Each named turn below is shown by a few rows before and after it. Which turns, in which order, take the first row of each later pair to the second? The first pair is answered.
turn Z:
[  9 -29   3 -45   3   8  -8 -26 -11 -17   9  21   2 -24   4  -3 -16   7
  -6  28 -15 -11  -7] |-> [ -4 -10  13  17 -12  37 -40  19   3  11   8 -21   5 -13 -21   5  -9 -23
  15 -19  18  -4  -3]
[ 16 -18 -12 -70  18   7   3 -35  -8 -18  12  11   3   4  12  10  13   2
   0  24 -16  -1   5] |-> [  0  -2   1 -11   4  46 -46  -9  -6   6  25 -33  -2  -1 -16  22   5 -30
  29 -15  17   1   7]
[  1 -32 -11   2 -12  15 -38 -14 -34   6  12  -8   1 -24 -27   2 -34  -5
   9  19  24  -9   4] |-> [  2 -15 -15  22 -16 -10  -4  47   2  27 -26 -13  17  19 -31  -4   1  -7
  -1 -10  32   7   9]
[ -3 -19   1   9 -11  21 -31   3 -19   9  -1 -17   4 -30 -18  -4 -30 -20
  16  -1  18 -12   5] |-> [  4 -10  -7   6 -11 -16  15  48  10  17 -39  -6  19   9 -11 -12   2 -11
  -3 -11  13   2   8]
turn M:
[  4  24   0   1 -16  42  -4   5  12 -10  29   0   4  -2  -9   2  -3 -13
   1 -18   9 -13  10] |-> [  6  20  -2  12 -17  38  -6  19   8  -3  18  -5  11   5 -14  -1  -6 -13
  -1 -20  16 -10  16]
[ -7   6  14  12   5 -26  -1  -2  21 -14 -14 -17  -9   8  10  11  19  -6
  -1 -14 -12 -13  -6] |-> [ -6   0  16  21   6 -18 -17 -20   2 -19  -1 -22 -14  -3  11  15   5  -4
   5  -6  -9 -16  -3]
[ -8  -7  10  -2   1  12  -7  11   9   6  -1  -3   7 -15  -8  -4  -4   0
   0  -4   9   7  -7] |-> [-10  -4   9 -10   1  13  -2   7  14   3   3  -1   3 -16  -5  -1   0   1
   2  -4   4   6 -11]
turn E:
[ 11  16   2  20  -6  -8   1 -26  -8   4  18   4 -10   9   2   8   9   8
   9  10  -3  11   9] |-> [  8  24   3  13  -9   0   2 -22   7   5  20   4 -13   9  -1  10  18   1
  13   1  -5   8   3]
[  5 -10  34 -40 -13 -27  49  36  17  17  -3  25   8  37 -15 -10  37  24
 -14  20   0  13  32] |-> [  6 -15  33 -35 -10 -31  48  33   7  17  -5  27  10  36 -13 -10  31  28
 -18  27   1  16  36]
[ -9  17  19  16  13 -13  -8 -13  -5 -12  -3   6 -29 -23 -10  -9  10  -7
   6 -38  20  20  -8] |-> [-10  13  19   0   9  -7  -8 -12   4 -11  -4  12 -28 -30 -15 -12  12 -12
   6 -37  18  16 -11]
turn X:
[ -4  24  -5 -15   1  -5  15 -35   1  -5  28   4  -9  -2   9  12   4  15
  10   0 -15   2  -9] |-> [ -2  19  -4   8   5  -9   7 -37 -19  -4  26  -4  -5   2  12  14  -5  20
   9   6 -10   8   0]
[ 13  12 -11   4 -13  -5  -3  15  35   1 -11  13  11  19  -2  20  30 -10
  -5 -21  -8 -26 -17] |-> [ 13  21  -9  23 -10  -4  -7   7  25   1  -1   4   4  22   4  27  30  -6
   0 -24  -6 -24 -16]
[-11 -22   7  51 -11  10 -15 -44 -30  18  -1 -22  15 -33  -1  36 -55  16
  -1   2  19  16  15] |-> [ -8 -53   0  17 -18   5  -8 -24 -18  21 -29  -3  33 -41 -18  20 -58  13
 -16  16  19  12  17]
[-11   2 -22 -36  -8 -62  45  28  37  -6 -30  17  20  33  18  -1  30  -9
 -17  16 -18  -8  10] |-> [-17  31 -18 -32  -4 -51  46  14  47 -10  -8  11   1  37  28  10  43 -12
  -5   0 -25 -10  -1]
turn B:
[ -3 -33  -7 -41 -13   3   2 -26 -23  -4   1   3  16  -4 -12  -8  -1   9
   4  22  -7  -1  -3] |-> [ -4  -7  -7 -49  -9  -4  24 -27  -2  -8   7   4   4  10   2  -1  22  10
   5   8 -19   0 -13]
[ 20  26 -13 -18  -8 -14  -6 -20  10   5 -10 -11 -13  -6 -11  14  -8  -8
  10   6  26  -4   9] |-> [ 21  21 -13 -17  -8 -16  -9 -21   6   6 -11 -11 -10  -7 -12  13 -12  -8
   8  10  27  -3  12]
[  0 -18 -14 -52  -3  -5  24  11  22  -2 -23  27  16   7  -6 -10   7   3
 -22   0 -15   1   5] |-> [ -7 -11 -11 -50  -9   9  16  20  37   4 -19  20  13   3 -13  -7  12 -10
 -13 -15 -12  -2  -1]
[  3   6  17  -2 -27  40 -17  17  15 -15   1  -5 -32   9 -17 -26  37 -25
  12 -13  21 -12  -5] |-> [ 12 -36  13   4 -22  25 -30   5 -30 -20 -13   0 -12  -3 -19 -36   4 -10
  -3  25  28 -10  13]
Pairs:
(two turns a pair)
[ -3  21  -8  28  25 -10 -17 -17 -13  -4  13 -16  -8   9  18  34 -14   3
   8  -2  -2  13  -4] |-> [ -6  26 -12  -5  14 -12   6  22  35   6  -9  -4  -2  18   7  24  14 -10
   2 -22  -6  11 -15] : M then E
[-14  -3  20  11   2   5 -15   0 -20  10   4 -15   7  -9 -10  -9 -14 -15
  10 -17  21   1  13] |-> [ -8 -14  12 -12   3 -17  13  18  -5  10 -23   3  20   5  -6 -19  -2  -8
  -8 -10  13   4  14] : X then Z
[ 19 -16   1  16  17  -8  -4 -41 -15 -10  21  20  -1 -11  14  20 -24   6
  -4  33  16 -13   5] |-> [  9  27   8  34  12   6  -2 -25  18  -1  35   2 -16   5  14  33   6  -9
  15  -9  20 -11  -8] : B then Z
[-15   6  -5  -2  -9  39 -22  13  15   9  16 -20  -8 -17 -15   3  -6 -28
  23 -24  13 -14 -12] |-> [ -4 -21 -12  28  -5   2  -9  40 -13  16 -24 -19  22   7 -15  -8 -18  -9
   1  -4  25   4  13] : B then Z
[  0  20  10  41   8  25 -45 -33 -26   8  34  -9 -27  22  -6  16 -23  18
   6 -30  23   0  -5] |-> [ 10  24  -3  15   6 -18  19  26  22  18 -19  15  -4  66  -3  -1  20  28
 -20 -40  14  13  -4] : B then M
[-27  14  -7 -26   5  40 -14   3  26   7  -4   3 -12   0  -6   2  22 -19
  18 -13  21 -12 -12] |-> [-27   9  -6 -24   6  44 -22  -8  15   4   3   3 -14  -8  -7   3  13 -19
  20  -7  21 -14 -10] : X then E
[  1  23   2  34  10 -22   2  24 -18  -3  -2 -13  21  31  12   6  13   4
   8 -17 -11   6   1] |-> [ -1   4   2  42   4 -11 -18  29 -30   2  -5 -19  29  19  -2   2  -4  -5
   8 -12  -1   5   5] : B then B
[-18 -47  -6 -30 -15  38 -49  -1   4  -3  -3  10  -6 -54 -28 -14 -13 -38
  -6  -9   7   0 -25] |-> [  2 -34 -16 -27  19 -34  15 -41 -35 -30  -8  36 -10 -12  32  -9  -2  21
 -34  30 -28  19 -13] : E then B
[  8  15   4  14   0 -19  22  17  11  14 -10  -2   5  13  16   5  19  -9
  -3 -11   4  16   6] |-> [  2  -6   5   5 -11   4  -3  27  14  21 -14  -5  12 -10  -9  -3   3 -26
   0 -12  17   7   5] : E then B
[ 15  18  -5  72   4  21 -15 -18 -36 -24  42 -39  -7   2   0  46 -14  37
  18  21  12  16  -3] |-> [ 28   8 -17  23  17 -22  36 -27 -29 -41  22   0   0  16  23  35   3  64
 -11  48 -16  19  -5] : Z then Z
[  6  -9   2  -9 -13 -21 -14 -17  -5   8  16 -25 -20  24   2   5  13 -15
  11 -16   5  15   4] |-> [  4 -15   1 -30 -17 -13 -16 -15   6   7  13 -17 -20  14  -5   0  12 -20
  11 -13   2   9   1] : E then E
[-12  11  -7 -25 -17  25  10  24  33   9  -5  -1  -8   0 -14  -2  34 -20
   6 -20   6  -2  -5] |-> [ -5 -29  -6   8  -9  23 -27  -8 -39   4  -1  -9   4 -20 -14  -4 -18  -5
   2  21  19  -1  18] : Z then M
[ -9 -22  14  36  -1  10  -9  15 -32   7 -11 -15  19  -6 -16 -10 -25  -2
  -5   2  18   6  18] |-> [ -7  21  11  35  13 -19  35   5 -15  -2  -3  -7   2  28  19   2  11  17
  -9 -10  -5  16   9] : B then E
[ -9  -4  -1  39 -23  18   6  17  -4  -3  20 -21   1  11 -13  31 -26 -30
  17 -23   1 -17  14] |-> [  3 -27 -10  31 -13 -18  29   6 -29 -12   1  -3  13  23   1  24 -37  -3
  -4  12  -8  -8  29] : X then B
